128 stands for zero in the data rows.
Here are some rows, each followed by its group. Rows of different groups can look alike.
[115 124  79  85 134 167 130 144 114 156 159 146  98 146 142  97 141 136  90 167 111 151 125 160 127 145 142  89 105 112 140 199 140 117 138 132 128 135 149 160 153 126 156 110 119  99 174 118 154 106 130] J799
[113 120  92 103 139 127  88  97 151  58 158 203 131  32 156  73 176 218 152 131  93 104 131 148  99  91 130  25 133 141 163 180  30 106 113 204 113  83  50 149  79 207 174 131 133 109 146 188 117 149  78] J809
[105 124 169 176 125 158 135 143 124  78  66 105  88 127  65 134 143 132 130 101 160 167 120  93 134  80 167 107 152 115 158 103 126  52 120 167 179  77 125 158 126 143 159 156 180 112  57 174 115 153 110] J805
[140 140 124  81 123 184 121 140  84 127 135 112 111 152 102 129 117 125  83 144 133 145 147 155 139 174 135 120 153 101 111 174 128 112 121 146 121 132 167 174 147 131 133 105 111 157 164 109 155 121  98] J799
[123 123 127 118 136 102 157 166  96 154 139  93 169 158 109 121 132  77 132 133 134 153 147 155 138 149  60 181 129 184  53 151 147 182 137  91 137 201 157 121 149  93  92  98 136 156 157  84 187 130 163] J622
[121 128 131 133  81  83 145 124 133 154 143 119 143 127 115 157 119 118 140 108 115 103 127 144 151 162 121 162 141  95  98  98 123 170 119 109 119 173 177  93 122 135  93 133 154 131 140 106 141 143 166] J673
[126 148 101 105 101 147 120 134 113 109 158  55 115 157  96 122 143  93 135 134 164 152 126 148 109 152  98 127 152 137  84 167 142 182 152 139 104 161 165 118 165 112  72 135 182 119 132 123 129 106 160] J622
[143 132 119 130 121 142 161  74 151 104  95 150 118 132 156 110 146 102 142 142 112 116 147 133 129  89 175 123 131 121 164 133 126 100 122 132 111 101  96 157 123 170 182 144  90 140 162 150  73 124 101] J809
[123 126  98 105 141 120 141 141 100 182 156 165  98 138 141 141 127 161 116 147 103 112 133 177 163 148 164 127 109  82 128 149 125 130 118 123 140 122 156 180 107 105 178 109 143 104 184 107 152  96 109] J799
[117  95 167 202 135  75 169 139 110 111  78 173 159 119 128 159 117 171 151  98 119  86 128 122 158  71 146 160 135 153 129  79 101 114  72  98 161 102  79 138  76 134 152 130 142 139 124 122 100 130 105] J560
[181 146 140 112  86 150  74 127 138 142 170  75 104 186 108 143 107 122 138  93 184  96  89 141 106 190 127  96 151  80 118 106 130 145 151 197  87 164 179  64 144 110  76 166 136 108 119 131  65 103 133] J622
[111 135 104 142 108  80 156 124 127 153 149 145 144 124 123 140 120 140 144  97  75  97 123 156 155 132 119 163 126 126 114 119 123 184 116 104 155 159 138 116 109 123 123 141 152 116 144 113 159 131 155] J673
[126 131 122 118 158 148 158 118 158 171 114  91  95 165 124 106 162  74 115 174 152 147  99  76 106 114 159 147 138 116 151 108 209  99 181 107 106 125 123  79 181  87 120 113  78 117 108 116  82 130 164] J329
[112 143 100 114 128 129 113 167 108 115 160  97 131 143 102 120 151 116 112 146 138 140 129 143 124 151  88 143 134 158  86 173 138 170 123 126 127 149 147 140 139 111 103 101 153 104 135 109 153 129 139] J622
[134 137 106 113 111 102 101 149 143 133 167  88 150 120  95 110 122  96 118 114 131 154 137 146 102 136  26 131 130 130  80 156 114 194 146 155 147 205 141 108 106 121  85 113 166 124 110 129 181 144 168] J622
[113 143 135  81 186 169 138  94 196 145 144 131 103 157 168  70 163  81 124 190 154 180 104  76  61 135 129  94  80 140 151 135 189  81 201 136 117  95  88  92 179  98 130 138  40  87  83 131 118 143 136] J329
[116 146  85 133 109  97 140 107 166 178 133 153 137  94 142 138 102 129 167 115  68 106 149 146 142 111 138 123 142  80 175 113 105 167 129 126 151 178 146 117  90 164 149 148 158 108 145 127 133 118 162] J673
[209 118 168 161  96  92 115 133 127 122 104 161 148 125 127 183  83 154 161  87 117  67 169 149 153 118 139 170 142 115 127 105  74 129  80 119 144 141 135 157  55 176 156 138 112 169 160 106  96 143  74] J560
[128 126 123  99 169 137 141 124 146 162 122 123 125  93 182  95 146 106 139 171 146 159 113 106  90 120  99 101 130 168 141 124 172 125 171 133 107 116 107  94 152  96 125 106  82 139 100 118 138 125 154] J329
[139 131 113 128 113  89 117 135 140 142 160 107 142 136 118 127 136 113 134 111 137 126 117 146 118 145  84 152 125 133  94 131 131 184 139 130 126 180 146  97 116  93  84 125 140 135 122 112 142 125 156] J622
[126 124  93  96 141 170 136 151  90 151 133 153  92 129 139 129 110 150  81 159  81 152 149 167 167 158 181 117 101  93 145 186 143  92 118 115 151 102 158 216 140 117 191 116 116 119 174  99 175 114  92] J799
[116 121 109 122 118 131 132  87 144  95 106 171 138  94 154 114 137 145 134 137  89 110 152 135 135  95 148  95 146 105 172 144  91 105 113 128 124  97 102 164  87 187 171 139 102 166 147 146 114 134  87] J809
[136 125 105 115 168 134 142 116 155 177 109 110 139 121 185 114 128  74 129 173 133 173 126 102  95 108 118 120 108 149 168 134 178 116 179 106 112 130 110  91 179 107 126 124  78 128 109 117 122 111 172] J329
[100 118  95 147  67  80 130 132 126 158 130 133 147  95 113 163 116 144 137 106  68 110 159 147 172 148 126 142 134 112 127 123  97 188 115  92 131 168 193 125 114 148 118 147 185 139 157 136 169 140 164] J673
[131 122 140 124 146 132 127 160 112 162 135 111 125 147 129 135 108 123 134 123 146 138 106 135 130 153 127 137 121 145 108 127 153 126 138 120 126 147 132 108 151  95 110 115 122 116 122 107 144 124 156] J622
[137 118 106  96 161 160 142  97 166 140 126 106 120 103 178 100 142  56 129 168 140 169 117  93  65 113 101 101 129 122 161 134 167 117 180 133 110 121 128  90 160 114 125 119  54 135 114 152 108 129 156] J329
[161 100 184 178 110 108 148 132 124 100  81 159 164 106 119 176  86 160 146  86 121  96 133 123 167 102 153 158 129 141 128  84  87  98  75 111 145 103 105 143  92 168 154 139 137 179 124 132 104 152  92] J560
[136 124 108 102 129 105 122 144 107 163 173 132 156 122 135 129 124 138 121 137 119 110 128 155 136 162 101 161 119 151  89 137 139 179 127 100 125 150 142 116 125  97 104  94 133 132 165  82 164 118 144] J622
[ 91 131  90  95 176 146 140 102 139 105 152 120 107 129 179  81 169 103 122 176 140 162 106  98  87 110 141  89 108 173 142 155 152 121 169 129 106  98  83 116 175 116 131 120  99  92 113 136 118 115 148] J329
[ 98 133 103 108 202 143 148 129 147 135 163 120  93 112 179  79 179 120 147 206 161 157  91  91  78 102 150 114 109 179 147 136 185 132 184 122 105  94  94  85 204  90 126 116 118  73 121 115 112 106 178] J329
[125 151 102 100  80 112 146 112 130 182 136 138 140 126 137 130 104 108 111 116  75 122 150 159 170 156 117 135 136 106 139 148 133 143 127 102 145 173 164 153 101 125 137 122 116 141 152 118 158 144 147] J673
[138 130 148 119 136 136 134 151  85 151 148  91 138 170 118 147 120 113  95 149 151 130 118 159 135 186 101 183 121 175  64 143 151 155 126  87  93 162 166 112 166  75  65  91 122 150 171  83 162 105 149] J622
[112 123 115 118 197 163 165 133 112 138 121 121  74 130 149  88 181 114 128 197 193 156  65  73  90  97 163 119 149 137 155 110 194  96 173 149 122 112 104  82 202  75 140 115  91  87 112 109  79  84 155] J329
[164 104 141 119 131  94  75 170 114 186 179 114 146  98 137 150  89 174 138 107 125  95 110 147 127 179  81 121 120 119  96 119 126 189 121 129 129 173 143  68  99  83  69 100 152 130 124 106 169 105 152] J622
[147 115 128 120 118 114 130 152 108 186 143  83 143 125  81 133 109 104 106 123 141 133 153 131 124 157  80 164 177 118 102 115 155 172 143 111  99 176 198  87 134  97  70 107 142 191 114 118 149 152 156] J622
[105 143 111 118 108 106 162 103 158 167 119 149 122 106 137 140 109 114 130 126  64 126 139 140 165 122 150 129 128  98 163 125 128 142 134 107 147 160 138 146 113 145 151 132 139 128 150 137 152 142 163] J673
[ 97 136  96  99 182 144 148 122 142 115 139 122 138  94 180  63 158  86 133 187 113 187 133 130  75  98  95 126  90 202 129 156 172 147 170 113 120 107  78 145 167 113 134 102  96 131 120 133 158 133 151] J329
[113 136 105 110 130 146 134 105 132 104 113 166 123 108 132 117 137 158 122 124  99 126 145 151 142 102 167  89 127  98 168 141  92  97 113 140 147  85 107 191 109 165 190 143 123 139 143 161 123 131  87] J809
[113 145  98 120  86 107 130 124 127 148 150 114 123 126 108 136 124 124 140 119 106 113 147 132 157 146 108 142 134 110 118 132 133 172 126 104 132 156 172 121 117 125  99 132 154 124 150 123 143 131 149] J673
[144 135 135 158 102  69 163  91 163 101  83 196 177 119 171 160 108 125 174  92  74  78 164 152 149  75 149 160 111 158 151  92  78 137  86  89 135 127  78 149  69 190 176 154  72 136 161 130  95 148 108] J560
[110 126 116 134  84 102 134 142  95 151 154 117 116 149  92 162 125 132 139  97  96  99 147 138 171 165 129 180 136 101 100 115 130 168 111  90 138 159 202 126 138 111 100 146 164 132 150  94 149 116 139] J673
[105 161 181 185 109 142 139 121 166  52  81  87  97 159  60 143 132 105 125  95 179 163 105  77 125  97 177 118 149 108 152  88 115  59 121 172 157  94 121 144 140 162 141 210 200  80  39 201  67 169 118] J805
[150 123 150 140 102 107  95 155  90 138 168  77 134 151  80 138 127 131 117 109 156 119 131 126 124 179  93 155 141 136  67 116 124 171 126 136 102 157 144  89 147 112  47 105 156 128 135 101 135 135 137] J622
[133 117 174 199 106  95 140 144 111 112  95 160 159 145 120 191  90 146 163  66 115  88 133 132 172 106 156 169 102 142 128  97  70 121  67  99 165 123 119 158  78 162 158 142 152 121 126 143 112 145 108] J560
[171 116 134 120 137 142 105 179 108 161 123  75 144 145 100 150  85  86  94 107 150 165 123 143 108 153  53 139 147 124  82 155 138 154 142 138 143 180 167 132 123 101  88 114 117 160 116 108 164 131 143] J622
[139 122 148 137 142 107 140 153 104 144 110  98 157 151 116 142  96 106 105 119 179 147  97 145 124 136  84 146 156 124  98 128 139 155 128 143 141 194 133 113 131  94 105  93 130 150 139 115 139 108 157] J622
[ 95 137 158 189 140 127 141 122 163  63  62 123 102 108 102 119 128 122 152  97 152 165 100  69 111  50 154 100 143 116 172  88  99  79 125 178 177  92  86 126 111 157 166 173 175  82  37 207  98 159 121] J805
[113 133 111 101 162 144 141 100 158 143 134 109  96 136 140  83 153  94 130 169 157 165 122  74  82 113 126  99 138 116 156 131 179 106 191 146 123 116 117  88 157 112 123 127  73 119  87 136 114 125 155] J329
[171 110 173 181 124 110  94 154 107 117 110 142 147 128 135 161  78 164 140  86 120  99 127 148 149 122 132 147 118 143 122  99  82 116  79 129 141 110 108 149  88 154 138 141 140 146 124 125 113 144  74] J560
[ 96 147 130 136  96  76 145 119 154 168 144 149 123 131 100 166 137 143 163 108 104  90 142 111 173 150 158 173 127 106 127  90 141 149 123  90 131 143 153  83 130 125 109 157 163  89 116 117 117 136 174] J673
[118 125  59  67 138 158 121 146 100 143 169 160 123 111 165  93 124 145  86 176  93 142 141 176 125 151 127  84 120 114 134 197 134 138 128 143 123 114 139 181 127 109 166  87 105 124 203 119 178 102 117] J799
[139 120 113 109 168 148 128 118 151 150 143 114 112  97 166 100 136 110 137 169 119 166 132  98  82 115 112  92 126 136 149 133 165 120 177 140 110 120 116  91 164  99 114 116  93 136 115 136 131 125 153] J329
[120 137 131 116 127 124 102 165  87 137 161 109 141 157 101 140 125 139 104 131 144 145 127 168 153 175 102 154 101 164  64 146 138 153 114 104 112 157 129 142 158  96  96 106 168 116 142  90 180 118 151] J622
[161 131 137 150  70 112 171 146 101 172 118  95 140 213  75 184  79 105 100 103 146 100 134 145 184 168 117 189 151 105  89 103 139 147  95  89 125 201 210 136 103 131 102 128 145 154 188 103 121 122 149] J673
[147 108 184 194 109 127 122 116 152  73  66 103 139 138  66 149 113 127 148  80 166 124 121  84 118  71 116 125 143 121 144  76  99  92 107 167 160 127 105 115  95 167 129 154 165 118  67 185  64 156 108] J805
[133 132 105 112 151 126 119 109 150 142 131 106 112 131 149 109 153  96 130 158 128 153 125 109 104 123 146 120 115 140 148 140 161 126 168 114 117 124 118 101 169 121 120 138 102 102 104 121 104 130 159] J329
[163  91 176 177 112 120 113 139  98 115 107 157 166 105 114 152 118 188 130  99 141  82 141 130 154 128 126 160 151 133 114  87  95 104  75 124 123 107 110 134  95 134 128 107 133 172 138 117 113 142  80] J560
[155 114 180 170 114 159 110 137 128  62  45  98 126 146  80 158  88 112 130  89 189 148 107  90 124 102 117 102 161 118 139 106  90  61 106 189 150 120 130 147 114 160 146 158 135 140  59 179  82 136  90] J805
[169 118 139 121 115 136 113 139 120 146 124 113 132 127 114 143 104 120 102 124 121 126 140 133 123 141  99 130 148  94 125 121 121 134 133 139 132 138 155 135 108 125 113 121 107 175 134 125 127 119 117] J622
[125 121 103 138 164 123 110 119 144 118 151 121 105 121 167  91 157 106 160 156 121 153 137 111  80  93 133 122  89 164 146 134 151 137 166 129 119  83 102 103 162 121 137 143 122  77  96 126 101 119 134] J329
[160 116 174 172 114 113 110 115 111  95  99 179 160 103 156 174  96 193 165  87 112  65 147 135 159 106 147 147 119 172 140  82  56 112  73 101 107 100  82 131 100 156 140 128 113 146 147 136  84 133  72] J560
[201 107 203 175 108 127 137 137  98 135  68 161 183 124 137 187  68 147 134  89 143  91 141 130 151 115 126 182 125 146 121  75  96  97  72  87 133 125 101 152  70 154 139 101  70 201 149 102 102 138  74] J560
[159 112 145 121 131 132 123 157 101 171 139  81 166 138 104 133 116 109  94 121 161 152 115 131 121 169  80 149 131 153  80 128 167 143 132 129 121 172 133 104 145  54  84  81 120 168 129 106 154 129 148] J622
[145 115 160 125 120 121 104 170  95 167 170  96 145 145 132 138 111 146 104 115 130 132 125 150 134 184  83 142 103 142  63 146 140 153 115 123 125 148 156 114 125  85  80 110 148 135 156 107 170 115 150] J622
[127 106 133 123 128 123 111 136 122 120 138 111 142  96 104 123 130 136 121 125 127 129 138 121 123 134  98 132 147 123 115 120 116 145 131 124 131 138 149 123 118 134 109 104 145 157 134 119 156 143 132] J622
[ 97 144 110  86 150 163 130 135 128 137 134 121  78 150 117 122 132 148  78 160 138 150 112 134 149 163 182  99 133  80 131 150 161  89 138 147 135 111 144 153 159  83 144 134 154 110 136 122 161 118 119] J799
[ 91 146 112 120 102  99 164 138 120 152 151 131 126 145 112 134 149 110 125 140 103 127 132 135 163 126 120 164 136 137 117 137 144 150 124  95 150 168 146 128 137 108 117 113 166 136 155 119 163 138 165] J673
[133 145 151 110 120 116  53 174 122 121 191  81 145 166  92 126 132 141 135  98 189 143 112 152  95 186  68 117  98 157  52 158 119 176 136 156 126 150 138 102 132  93  47 128 178  96 102 116 158 117 143] J622
[ 89 131 108 141 111  78 163 133 122 169 135 152 147 112 134 146 126 141 148 112  73  99 124 142 170 127 128 149 131 129 120 116 115 167 103  92 140 157 152 109 125 129 123 137 152 116 143 113 161 127 168] J673
[101 148 126 149  95  99 125 121 138 141 165 128 115 152 113 144 137 147 163  95 115 105 127 141 151 156 149 142  96 126 113 122 126 162 117 131 134 129 133 109 148 117 107 171 184  69 131 131 130 125 157] J673
[ 91 147 147 153 116 147 107 131 155  56 110 116 101 117  88 106 155 140 133 108 137 153 140 112 119  89 141  81 118 116 157 149  94  80 119 176 148  85 104 163 112 158 142 174 196  98  67 205 131 155 103] J805
[125 120 141 147 118 112 139 104 146 105  87 170 150 104 153 136 112 155 143 102 104 102 153 116 147  92 136 122 141 111 158 122  89 109  99 129 137 105 113 134  62 181 167 147 113 152 141 168 110 141 105] J809
[100 149  97  99 148 149 123 152 122 139 159 146  98 136 164 123 140 166 112 160 102 132 124 155 130 152 184  88  87 109 161 175 125 115 128 111 126 100 140 161 141 130 162 131 157  88 167 133 163 121 125] J799
[ 97 138 109 142 105  65 144 112 169 167 143 148 132 109 152 152 115 126 176  89  78 103 125 126 144 119 147 135 130 109 150 102 130 161 124 107 150 151 146  88 107 133 137 164 143  92 115 146 132 136 168] J673
[137 125 191 186 105 108 120 136 118 101 107 169 159 138  99 155 108 184 152  73 121  72 145 114 162 128 123 171 122 148 113  82  78  95  63 122 132 104 117 139  81 152 138 143 130 124 125 137 102 160  84] J560
[115 121  71  65 114 170 105 126  80 122 183 151 108 118 148 101 122 175  93 162  58 129 175 208 154 184 138  88 114  97 114 228 113 146 110 144 123 100 156 217 127 121 161 111 142 143 212 135 199  95  85] J799
[148 135 162 115 137 115 103 161 105 193 179 108 161 130 121 170  93 138  93 144 154 115 110 144 149 204 105 182 109 156  71 108 153 163 116  92  99 171 149  92 149  60  63  84 140 159 142  59 163 111 165] J622
[179 117 208 190 112 184 137 134  90  45  29  76 108 183  55 166  87 100 101  90 220 155  94  88 126  98 145 136 181 110 135  67 116  41 113 187 167 106 148 158 122 148 142 151 138 140  53 170  41 146  70] J805
[120 142 197 157 124 164 120 112 138  64  70 100 104 135  69 135 135 139 121 117 184 140 110  74 127  98 159 112 155 105 159  93 118  52 123 170 136  79 137 132 133 153 123 158 164 129  52 183  80 150 104] J805
[123 121 160 202 110  61 132 120 156 100  73 186 154 102 161 175  68 176 178  70  91  94 136 115 159  76 151 120 110 123 171  85  55 123  79 103 161 114  75 134  71 190 178 168 162 115 112 160 120 153 121] J560
[134 106  87 109 165 124 110 100 139 131 146 112 113 114 153  85 149  78 157 151 119 149 139 101  72 100  96 130 112 152 132 127 162 156 174 140 125 113 100  98 160 100 125 114  82 127  93 115 101 132 125] J329
[156 109 196 199 124  90 123 135 126 118  83 152 141 123 138 187  69 154 158  71 118  97 138 114 156 108 153 171 103 140 135  59  96 107  83  99 148 100 115 121  89 149 142 156 136 130  96 133 103 151 106] J560
[163 128 161 136 105 141 112 151  91 106 136  81 129 155  65 118 129 124 107 104 175 140 141 146 123 144  92 147 151 128  82 123 132 129 117 173 128 166 140 130 148 111  83 114 142 136 123 128 121 124 120] J622
[120 126 102 110 188 123 125 119 173 152 156 113 123 104 167  77 154 104 129 165 124 171 116 102  62  97 100  99  97 151 138 130 160 152 178 146 116 131  77  84 154  88 108 100 104 101 100 148 147 131 171] J329
[136 126 126 140 112 111 127 161 105 142 161 101 137 159  99 130 122 127 132 112 147 140 140 146 133 154  83 160 112 152  78 128 148 171 123 116 128 173 147 110 147  94  89 125 156 128 148 102 166 121 151] J622
[129 140  80  61 139 181 136 130 118 133 155 146 103 145 164  97 144 131  75 184 102 140 144 159 130 148 151  83 119  88 142 204 133 104 135 126 117 108 157 194 115 126 163  99  93 142 195 125 165  97  98] J799
[151 132 136 132 111 124 120 139 129 157 151  93 148 161 107 148 110  97 138 110 150 136 137 140 119 157  91 151 119 147  94 131 146 152 137 119 125 180 138  98 141 106  81 130 129 137 141  99 137 126 152] J622
Which 3 groups are nearest to each row below, nearest first, going by the average distance to the group's rows?
[109 129  91  96 186 148 129 119 160 123 151 121 102 100 163  53 184 130 133 182 135 178 120  97  60  88 120 104 112 159 169 157 170 142 181 143 113  81  78  99 175 104 114 114 115 101 113 147 136 112 156] >> J329 J799 J809
[131 149 105  94 118 177 115 142  97 144 143 148  93 126 136 115 122 145  92 148 106 138 115 170 149 168 160  91 115 101 146 190 137 112 118 152 124 138 128 186 129 126 163 114 135 119 176 122 161 102 117] >> J799 J809 J673
[110 131 112 135  82  89 115 140 118 136 166 118 152 135 100 164 119 118 128  95 133  96 119 149 160 172 108 166 134 125  87 121 121 178 109 103 127 176 165 113 121 114  93 138 182 115 131  93 144 134 167] >> J673 J622 J560
[ 97 108  75  91 191 144 107 113 155 111 180 144 112  54 176  50 190 142 149 188 131 164 112 107  60 101 101  72 119 156 141 156 150 147 180 161 108  88  67  73 145 121 111 107 108 116 124 148 143 127 148] >> J329 J809 J799
[133 128 150 106 136 165 113 160  91 152 139  64 139 166 105 139  99  96  79 155 178 154 121 144 115 186  83 133 145 162  74 139 167 144 140 116 107 186 170 111 175  76  72 103 138 163 119  79 150 112 165] >> J622 J673 J329
[135 129 107 110 160 132 128 101 139 134 123 105 145 116 174  96 137  99 126 169 149 152 110 114  77 100 119  93 139 138 162 124 148 144 179 135 109 131 111  92 152 151 125 125  77 145 112 133  88 110 171] >> J329 J622 J809
[160  99 165 182 124  96 124 161 106  91  93 160 155 119 151 171  91 148 142  93 130 103 122 127 152 111 135 160 100 165 108  91  93 110  80 106 142  98  96 170  74 164 163 123 137 138 120 119 118 146  82] >> J560 J809 J673
[115 168 156 141 144 162 101 159 120 163 149 100  67 183 111 150 112 162 116 132 143 147 109 131 144 170 199 108  88  97 145 125 147  95 129 147 135 104 159 142 174  93 142 162 181  64 102 135 129 113 140] >> J799 J673 J622
[160 105 146 121 134 118 124 145  97 153 150  99 152 137 113  99 138 126  93 140 156 130 129 142 107 145  72 160 143 143  77 136 152 164 128 131 122 161 135 107 130  82  80  75 120 163 165 105 163 107 134] >> J622 J673 J329
[116 146 104 117  96 119 158 108 116 155 132 128 123 110 116 144 130 126 129 127  84 107 144 147 159 144 138 140 142  92 139 138 132 158 125 109 136 148 185 142 114 135 124 134 151 150 155 129 156 126 148] >> J673 J799 J622
[153 115 198 187 129 100 115 116 150  93  89 167 148 106 118 182 132 196 154 106 128  55 102  98 166 106 206 168 149 131 137  47  75  99  77  89 125  80  94 107  76 153 136 146 147 155 102 139  74 150  94] >> J560 J809 J805
[ 80 167 107  99 120 149 141 135 132 148 162 141  60 161 133 122 145 145 120 150  95 130 133 141 156 160 205 116  94  92 153 161 158 116 141 120 135  97 161 169 162 116 164 147 174  74 154 112 158 116 130] >> J799 J673 J329
Which 3 groups are nearest to each row below, nearest first, going by the distance to the centre of the group?
[106 135 115 110 170 138 116 127 147 129 157 119 115 104 153  88 173 126 131 169 144 157 113 112  93 119 136 109 107 161 136 140 162 121 159 140 119  97  92 110 163  94 128 120 120  93  94 130 121 131 146] >> J329 J622 J799
[140 123 132 109 130 151 110 146 101 146 139  73 138 132  95 125 122  96  94 136 161 170 112 120 100 157  66 118 139 122  97 153 151 151 153 143 136 171 164 115 152  84  83 100 132 144 114 124 161 122 154] >> J622 J329 J673
[ 86 158 112 139 108  77 157 135 142 155 133 168 150 147 130 149 141 130 164 102  79  93 158 132 168 142 134 170 117 114 123 137 129 180 119  61 137 142 140 137  94 166 112 147 148 126 134 114 152 122 158] >> J673 J622 J560
Which 4 groups are nearest to each row below, nearest first, going by the distance to the centre of the group?
[ 94 166 108 122 103  83 149 105 176 153 134 137 137 110 131 133 116 104 136 104  99 122  96 123 142 118 131 107 141  98 149 114 115 158 142 116 130 177 124  87 107 144 120 149 151  88 109 157 136 137 198] >> J673 J622 J329 J809
Which 3 groups are nearest to each row below, nearest first, going by the distance to the group's nearest row?
[160 109 150 140 164 102 109 173 106 160 142  97 153 139 153 161  95 131 115 113 139 146 116 145 128 160  86 176  92 171  77 121 135 165 113  86 131 168 141 124 122  91  98  85 122 139 152  94 183 125 145] >> J622 J673 J560
Which 4 groups are nearest to each row below, nearest first, going by the average distance to the group's rows?
[144 119 125 116 173 135 102  87 173 147 142 114 110  96 183  92 123 100 143 146 149 137  84  84  67 129 123  83 129 119 164  96 164 134 196 151  94 124 111  24 168 106 101 131  84 111 106 135  87 108 162] >> J329 J622 J673 J809
[113 125 135 125 129 140 133 107 150  95  94 187 135  96 127 113 149 158 126 138 123 110 143 106 136  99 154 100 146 127 166 129  97  75 110 135 121  83  89 149  96 175 166 128 102 156 124 136 111 144  89] >> J809 J560 J805 J799
